The same turns and mirrors carry the whole set onto itself, and each row onto the other rows of its family. Which rows share a family with each named row? Give them in list order.
These 18 rows form 3 families of 6 rows each.
B: 13 -10 -5 -11 1 22 -5 11 -7 -20
V: -1 -1 1 8 6 31 -6 15 8 13
X: 4 -3 4 15 20 23 0 10 -2 13
C: 11 4 -5 3 12 31 -9 4 -5 -1
G: 7 -6 -8 -13 -13 14 -3 27 7 -14
E: 17 0 11 -12 -2 -16 14 8 9 2
K: -23 -7 5 -7 -6 9 -20 7 -18 20
W: -17 -18 1 1 5 18 -18 8 -22 12
J: -6 -12 15 6 6 -6 5 -5 8 26
Q: -22 -19 -4 -6 -7 2 -19 -6 -20 3
R: 9 11 7 2 10 -15 18 -2 0 -3
Y: -6 0 2 16 11 -12 11 -12 7 11
M: -15 3 -2 -16 -19 -18 -4 16 -12 0
F: -25 -10 -7 -6 -14 -15 -4 5 -15 -11
S: 25 4 -4 -7 3 -12 11 11 2 -6
Z: -17 -14 9 15 11 -8 2 -3 -6 22
A: -7 -2 -11 -8 -12 -29 1 11 -10 -5
T: 9 -11 -16 -15 -11 4 -10 21 -7 -18

Which other rows belong to the same family as C? B, Q, R, Y, F
Which other rows belong to the same family as K? V, G, E, J, M

The same turns and mirrors carry the whole set onto itself, and each row onto the other rows of its family. Which rows share a family with each named row? Give them in list order.
These 33 rows form 11 families of 3 rows each.
mufam: 4 -2 -21 -15 12 24 11 -3 17 -4
Lige: 2 -3 11 -7 -2 31 -6 -14 -22 -12
gono: 4 1 -19 -20 13 16 5 -14 16 11
duda: 9 -12 9 -4 -5 30 -2 -15 -19 -19
tez: 5 -10 8 1 -7 24 -6 -19 -21 -19
bod: -4 -13 11 -2 4 -21 1 4 -11 9
Naf: -7 -13 5 -6 12 -19 -1 10 -17 3
nonib: 5 -2 3 -5 -14 30 -4 -10 -17 -18
gulu: 6 -2 -17 -6 14 10 24 1 17 2
Sovu: -2 2 11 -14 0 24 -9 -19 -22 -11
dep: 6 -2 9 -6 -7 24 1 -13 -28 -17
gikip: -10 -11 -3 -11 15 -18 3 16 -7 -8
figo: 13 -15 -21 -9 10 14 13 -5 18 5
mopus: -1 -14 0 -6 8 -24 8 11 -15 0
zeg: -10 -9 4 -14 13 -22 -4 3 -13 4
Gebit: 5 -3 17 -3 -10 26 -4 -18 -18 -6
dez: -5 -14 1 -3 -1 -19 -1 15 -16 -7
Sef: -3 -1 9 -9 1 25 -4 -5 -23 -25
Fen: 7 -5 -20 -12 12 17 10 -6 16 13
gomeb: -10 -17 5 -13 4 -25 2 -1 -2 0
zutaf: -2 -21 1 2 8 -24 0 4 -11 -3
Pif: 2 -16 1 -12 13 -23 -3 8 -10 4
dov: -6 -8 10 0 11 -15 12 12 -18 -11
Tosa: 15 -6 -19 -18 8 20 5 -11 15 8
piv: 8 -7 -25 -9 0 11 10 0 19 5
nafi: 0 -23 5 -3 9 -20 2 9 -15 -6
Vevu: 10 -5 -12 -8 4 14 12 -11 20 17
resug: 3 -8 -13 -18 1 16 9 -19 22 3
logom: -5 -8 16 -12 -10 16 -6 -22 -16 -18
Zasiz: 8 -7 13 -12 -3 22 -11 -14 -26 -14
Lapun: 5 3 7 -2 -1 32 12 -10 -15 -21
zevig: 11 -12 -22 -4 6 15 10 -13 18 4
paz: 13 -4 -23 -12 6 19 17 -8 13 6

Which other rows belong to the same family as Gebit? bod, Vevu
Which other rows belong to the same family as tez? zutaf, zevig
Which other rows belong to the same family as dep? mopus, paz
Which other rows belong to the same family as gono? Sovu, zeg
Which other rows belong to the same family as logom? gomeb, resug
Which other rows belong to the same family as Naf? Lige, Fen
Which other rows belong to the same family as dez? nonib, piv
Which other rows belong to the same family as mufam? gikip, Sef

The same turns and mirrors carry the whole set onto itself, and each row onto the other rows of its family. Which rows share a family with each named row? Give them in list order.
These 32 rows form 4 families of 8 rows each.
Kibok: 2 25 -7 -33 13 -1 2 -22 14 6 -16 -5 2 5 1
Roko: 13 8 10 -3 -5 9 -8 -1 -26 22 9 -14 -15 -19 1
kifu: 0 22 -7 -26 6 2 3 -27 8 7 -21 -16 -2 2 0
tum: -4 3 -15 -5 12 6 3 -16 29 -3 -3 5 8 18 -1
rakat: -1 3 -11 -23 10 7 4 -17 27 5 -5 12 10 20 -5
baz: 6 -19 -7 15 -6 17 -7 0 -9 12 23 6 -5 -3 1
bosi: 14 -17 -5 15 -4 14 -8 9 -8 20 19 0 -4 2 3
kul: 30 1 -9 -34 10 13 -6 6 4 -1 19 10 -4 -1 -7
poge: -11 19 1 -29 7 -4 7 -25 11 3 -14 -7 -2 -5 0
nitom: -13 -6 6 -5 14 15 -29 10 13 9 -10 -16 -8 -1 -5
Lapo: -25 5 5 2 8 5 -2 5 2 26 -21 -15 7 7 2
tini: -3 -5 -14 -14 1 13 1 -19 29 1 -6 6 7 18 -4
nolur: -1 -4 -19 -16 10 8 1 -14 25 5 -12 10 10 22 -1
Ravu: 3 -12 2 14 -6 12 -11 10 -13 21 23 2 -6 1 2
gatu: 3 8 6 -4 -11 -1 -5 -5 -25 16 15 -16 -11 -19 0
Talop: -19 3 1 4 2 10 0 6 -2 31 -21 -12 12 -1 0
riba: -3 21 -4 -34 10 4 -1 -23 8 7 -23 -4 -2 -1 -4
vip: 9 -8 -9 19 -5 8 -9 4 -6 9 26 -3 -2 5 0
neka: 27 1 -7 -35 13 1 -6 3 7 7 22 8 -13 6 -3
zipa: 22 22 -12 -22 3 2 21 1 -9 26 9 11 8 5 -3
Gitu: 31 1 -10 -30 10 7 -1 -1 2 -6 17 5 -14 0 -6
Sadat: -21 2 8 -4 9 14 -24 10 18 8 -11 -11 -4 1 1
Ronu: -17 5 0 -1 9 8 2 12 -5 36 -23 -13 4 4 3
Dup: 7 9 7 4 -2 5 -13 4 -25 22 11 -14 -14 -14 7
bav: 26 10 -15 -26 7 1 21 0 -16 23 4 2 11 4 -2
tema: -18 15 6 2 5 10 -4 12 -6 32 -17 -5 13 4 5
takom: 10 8 1 2 -1 5 -6 -9 -28 17 8 -17 -14 -19 5
Biniz: 25 9 -17 -20 -1 2 27 -4 -12 17 5 9 7 1 -2
gapuf: -13 -4 6 -8 12 20 -25 19 15 12 -8 -5 -11 0 -2
lasu: 25 9 -14 -20 3 -4 22 -4 -15 17 17 5 4 2 -3
fopur: -13 -6 12 -11 16 9 -30 14 9 13 -3 -8 -7 6 5
sudef: 30 8 -12 -26 5 4 -1 1 0 -2 26 9 -8 -4 -5

Which other rows belong to the same family as gapuf? kifu, baz, kul, tini, Ronu, bav, takom
Which other rows belong to the same family as gatu? tum, poge, vip, neka, zipa, tema, fopur

The same turns and mirrors carry the whole set onto itself, and each row onto the other rows of its family. Which rows share a family with each named row? Give them in list order.
These 32 rows form 4 families of 8 rows each.
deba: -20 -1 -27 -11 -20 -22 -23 8 0 -8 11
tedu: -21 -3 -27 -14 -19 -19 -25 8 -2 -10 11
dop: -24 -2 -25 -15 -22 -17 -29 5 -1 -9 12
vevot: -23 2 -26 -12 -24 -19 -27 5 3 -6 12
Nem: -23 -6 -23 -15 -21 -18 -29 13 2 -15 12
nutok: -27 2 -22 -10 -26 -22 -29 12 4 -8 12
zoma: -5 8 17 27 6 -31 -40 -6 -5 -27 -9
lod: -23 3 -24 -10 -23 -21 -28 14 8 -11 11
nafe: -28 0 -21 -14 -25 -20 -32 12 1 -11 11
zekuf: -8 11 14 21 10 -28 -41 -13 -8 -27 -11
Gita: -7 9 17 26 7 -31 -42 -5 -7 -28 -11
lavut: -6 13 16 27 4 -30 -41 -14 -9 -21 -8
pon: -21 -5 -23 -9 -23 -20 -25 13 7 -11 14
fetar: -6 4 16 22 7 -27 -41 -14 -14 -25 -7
Patep: -22 3 -28 -13 -21 -21 -26 8 1 -8 9
Fufo: -23 2 -27 -15 -19 -20 -27 8 -2 -10 9
nomig: -4 6 16 27 6 -29 -39 -15 -10 -21 -5
Dil: -9 7 19 23 4 -28 -45 -9 -7 -28 -7
Vep: -24 2 -25 -15 -23 -17 -30 5 1 -9 11
tul: -9 10 19 27 3 -29 -44 -9 -4 -26 -7
Zifi: -6 5 20 28 3 -28 -42 -10 -5 -25 -5
Pur: -6 6 17 25 8 -30 -41 -6 -9 -29 -9
Zeto: -4 6 15 26 9 -30 -36 -14 -7 -24 -7
Pag: -26 -6 -21 -13 -23 -20 -31 11 -1 -12 14
Kavu: -25 1 -24 -15 -22 -19 -31 13 4 -15 8
bavam: -7 13 14 25 9 -30 -39 -13 -5 -24 -9
zam: -8 12 17 21 6 -28 -44 -13 -12 -25 -10
Gir: -25 -4 -22 -9 -26 -22 -27 11 3 -9 15
ked: -22 -2 -24 -12 -23 -17 -27 5 1 -8 14
Piz: -6 4 15 23 11 -28 -39 -14 -9 -27 -8
zabek: -5 4 17 27 7 -30 -40 -6 -7 -27 -7
Tadi: -7 4 20 26 5 -27 -44 -9 -7 -28 -5

Which other rows belong to the same family as lod? Nem, lavut, pon, fetar, nomig, Kavu, zam
Which other rows belong to the same family as tul? deba, tedu, Patep, Fufo, Dil, Zifi, Tadi
Which other rows belong to the same family as zekuf? nutok, nafe, Zeto, Pag, bavam, Gir, Piz

The same turns and mirrors carry the whole set onto itself, and each row onto the other rows of its family. Which rows share a family with each named row? Give them in list order.
These 40 rows form 5 families of 8 rows each.
vezeg: -17 3 -6 0 5 -4 26 1 -9 0 26 -5 -1 10 12 24 -8 5 1 -14 -15
Sigat: -33 -27 0 15 -8 -10 -4 5 -14 4 -11 5 11 0 -8 -10 7 -9 2 0 -7
zata: -28 -28 0 5 -7 13 -5 -1 -11 9 -23 6 12 -7 -8 -13 -5 -8 -3 7 -1
Gege: -10 -32 10 4 -17 -3 -12 -7 -10 2 6 4 -3 17 0 -25 1 -21 2 1 -4
deda: -10 -3 -6 -6 13 0 10 16 -7 5 17 -4 -11 18 21 31 -1 -3 -4 -14 -13
let: -2 -12 -1 -9 -1 -8 13 5 -18 3 16 4 -17 19 18 26 12 -10 4 -19 -6
lik: -15 15 -11 4 6 16 8 -8 4 19 6 0 -6 14 14 10 -40 -4 -17 5 9
vapev: -18 -30 -1 11 -19 -10 -4 4 -17 -8 -17 14 3 11 2 -8 -2 -19 5 -9 -4
fum: -19 -12 1 -1 5 0 29 1 -8 10 17 -8 0 10 -7 27 4 4 7 -6 -17
rosut: -32 -18 15 -1 -7 15 -7 -4 -12 -1 -19 12 -1 -3 4 -6 15 -9 -4 22 -4
Gulig: 9 11 -4 -8 2 -6 2 -11 -10 27 -3 -15 -3 21 -10 -1 -5 3 14 21 22
fute: 15 23 18 -11 3 -9 -2 -15 -18 19 -6 -10 -7 20 1 -7 3 -4 12 16 10
Lini: -29 -33 10 -5 -5 7 -1 0 -27 0 -8 -3 0 -3 -9 -19 -7 -9 13 8 -3
divu: -4 6 18 -15 -11 5 -4 -20 -28 32 -18 4 -14 6 -9 5 -11 12 -8 11 11
zita: -12 16 -3 5 15 -7 -6 -11 -11 7 -2 -10 -9 8 15 6 -26 1 -28 23 23
zare: -20 6 -5 11 -2 4 11 -11 -5 3 9 -1 -11 0 7 5 -44 0 -27 14 4
rivol: -16 15 -1 -2 17 -5 -10 8 -13 3 -7 1 -3 4 26 17 -26 -9 -16 6 23
Sezel: -30 -12 5 -2 -36 -8 -1 -19 -19 2 -9 4 0 18 6 -12 -8 -22 0 9 -1
mur: -12 5 -6 1 18 -3 -7 0 -11 -8 3 -2 -14 5 27 6 -22 -14 -27 23 15
nebuk: -21 -23 5 15 -17 -13 -13 -16 -26 -3 -9 5 0 23 2 -7 -11 -22 11 7 1
Lam: -26 -25 7 16 -10 12 -11 -3 -26 -3 -12 -1 -3 -3 -11 -11 10 0 -10 7 -5
nabo: 2 -16 -4 -9 2 -6 15 19 -29 4 6 6 -21 17 6 10 -7 -11 -2 -20 -13
bemo: -9 -11 2 7 19 -14 23 6 -12 12 24 0 2 14 -9 3 2 0 3 3 -19
Toza: 5 12 17 -12 -15 -1 -8 -20 -25 14 -7 -8 -4 18 -6 -18 -4 3 19 12 6
tigi: 19 5 3 -7 -8 18 3 -11 -18 22 -5 14 -23 0 -3 1 -8 15 6 1 19
Rig: -10 18 0 14 -4 7 8 -7 5 -3 7 0 8 3 7 6 -32 5 -29 2 12
Vune: 5 4 25 -11 -8 18 -15 -10 -17 21 -14 -1 -14 11 -9 -10 0 9 11 13 0
nase: 13 6 16 -4 -19 23 -6 -13 -20 21 -3 0 -8 13 -3 -2 -5 23 -8 3 9
zil: -15 13 4 10 -2 0 8 -26 1 2 10 -3 1 -7 23 4 -32 -8 -20 -6 1
boker: -15 -21 -5 7 -19 -11 -11 -12 -14 1 -10 10 11 11 10 -21 -2 -26 2 0 8
tulak: -10 -2 -1 -2 2 -12 -3 14 -20 2 15 5 -17 18 12 23 -9 -17 12 -21 -16
ribib: 17 9 16 -10 -5 -4 -1 -27 -17 9 -14 2 -1 20 -3 0 3 2 -4 26 13
pem: -15 6 1 -6 20 5 -5 1 -3 -3 -15 -18 -4 -3 27 15 -20 -16 -21 8 6
vizag: 5 10 14 -10 0 -2 -8 -13 -29 18 -7 -9 4 25 8 4 -7 7 17 22 18
Maka: -7 19 -16 -5 19 12 6 -1 -10 -4 7 -4 -4 4 27 2 -13 -7 -19 10 21
pinu: -7 -4 -2 8 -1 -18 11 12 -13 5 10 -2 -16 -2 18 18 12 -14 -7 -19 -12
zudi: -3 13 0 8 4 7 2 -15 -9 -2 -5 4 -14 5 13 8 -39 7 -28 14 17
Loz: 11 15 22 -11 -9 18 5 -9 -19 25 -13 -2 -19 4 -10 -2 -14 12 5 1 -1
dube: -13 2 -2 7 9 -1 16 11 -10 -7 21 -10 3 2 -13 15 4 4 1 -6 -22
mok: -13 -8 1 11 3 -13 26 10 -4 2 2 -6 -2 1 1 28 -10 -9 9 -4 -21

Which other rows belong to the same family as fum? zata, let, fute, zare, mur, boker, Loz
Which other rows belong to the same family as zil? rosut, Gulig, Sezel, nabo, bemo, tigi, pem
Which other rows belong to the same family as Toza? vezeg, Sigat, deda, vapev, zita, Vune, zudi
Which other rows belong to the same family as pinu? Gege, lik, Lini, divu, ribib, Maka, mok

The same turns and mirrors carry the whole set onto itself, and each row onto the other rows of its family. Which rows share a family with each named row? Give them in list order.
These 16 rows form 4 families of 4 rows each.
Leto: 20 -16 8 -10 0 16 14 -9 9 6 33 -38 31 16 33 -4 6 -15
radu: 20 -18 5 0 -11 26 4 0 39 -20 -1 -3 26 18 18 13 22 -7
muveb: 18 -33 -19 -15 4 5 11 -5 5 10 12 -33 25 20 50 -3 24 -8
pina: 32 -40 -3 11 20 17 -5 -10 -3 35 9 1 15 -1 19 17 28 -11
daled: 16 -42 -8 4 12 9 -4 -4 7 5 -9 -3 10 -11 5 21 35 -27
Bana: 21 -36 -10 6 0 10 4 -1 15 11 18 1 8 -12 0 34 30 -17
giba: 13 -31 -28 -12 13 -3 10 -14 14 4 26 -29 13 16 32 3 7 -11
Vame: 24 -26 2 -1 -1 21 23 -2 24 -7 6 -17 17 24 6 -8 -1 -20
Pekeg: 37 -12 -4 9 3 30 -32 -2 12 26 11 -3 18 2 12 26 9 -6
fanev: 13 -49 -6 14 23 13 -11 -2 14 1 -3 -10 9 2 15 10 38 -13
livak: 22 -12 -10 -13 -23 31 10 -1 34 -7 -3 -8 25 15 16 5 13 -3
dos: 30 -10 5 -1 6 49 -28 1 15 7 11 -20 22 -13 35 12 23 -4
San: 46 -19 -17 -3 10 34 -13 14 5 23 22 -21 6 -13 35 22 8 -21
Suriv: 29 -7 -11 -16 -9 38 22 -14 30 -3 13 -6 16 0 20 5 2 -3
mudo: 35 -7 -6 -9 6 38 -27 4 3 15 8 -24 21 -20 34 20 15 -22
guto: 27 -32 -4 -6 17 16 3 1 10 2 15 -31 28 19 61 1 25 -15

Which other rows belong to the same family as fanev? radu, dos, guto
Which other rows belong to the same family as Suriv? Bana, giba, San
Which other rows belong to the same family as Vame? Leto, pina, Pekeg

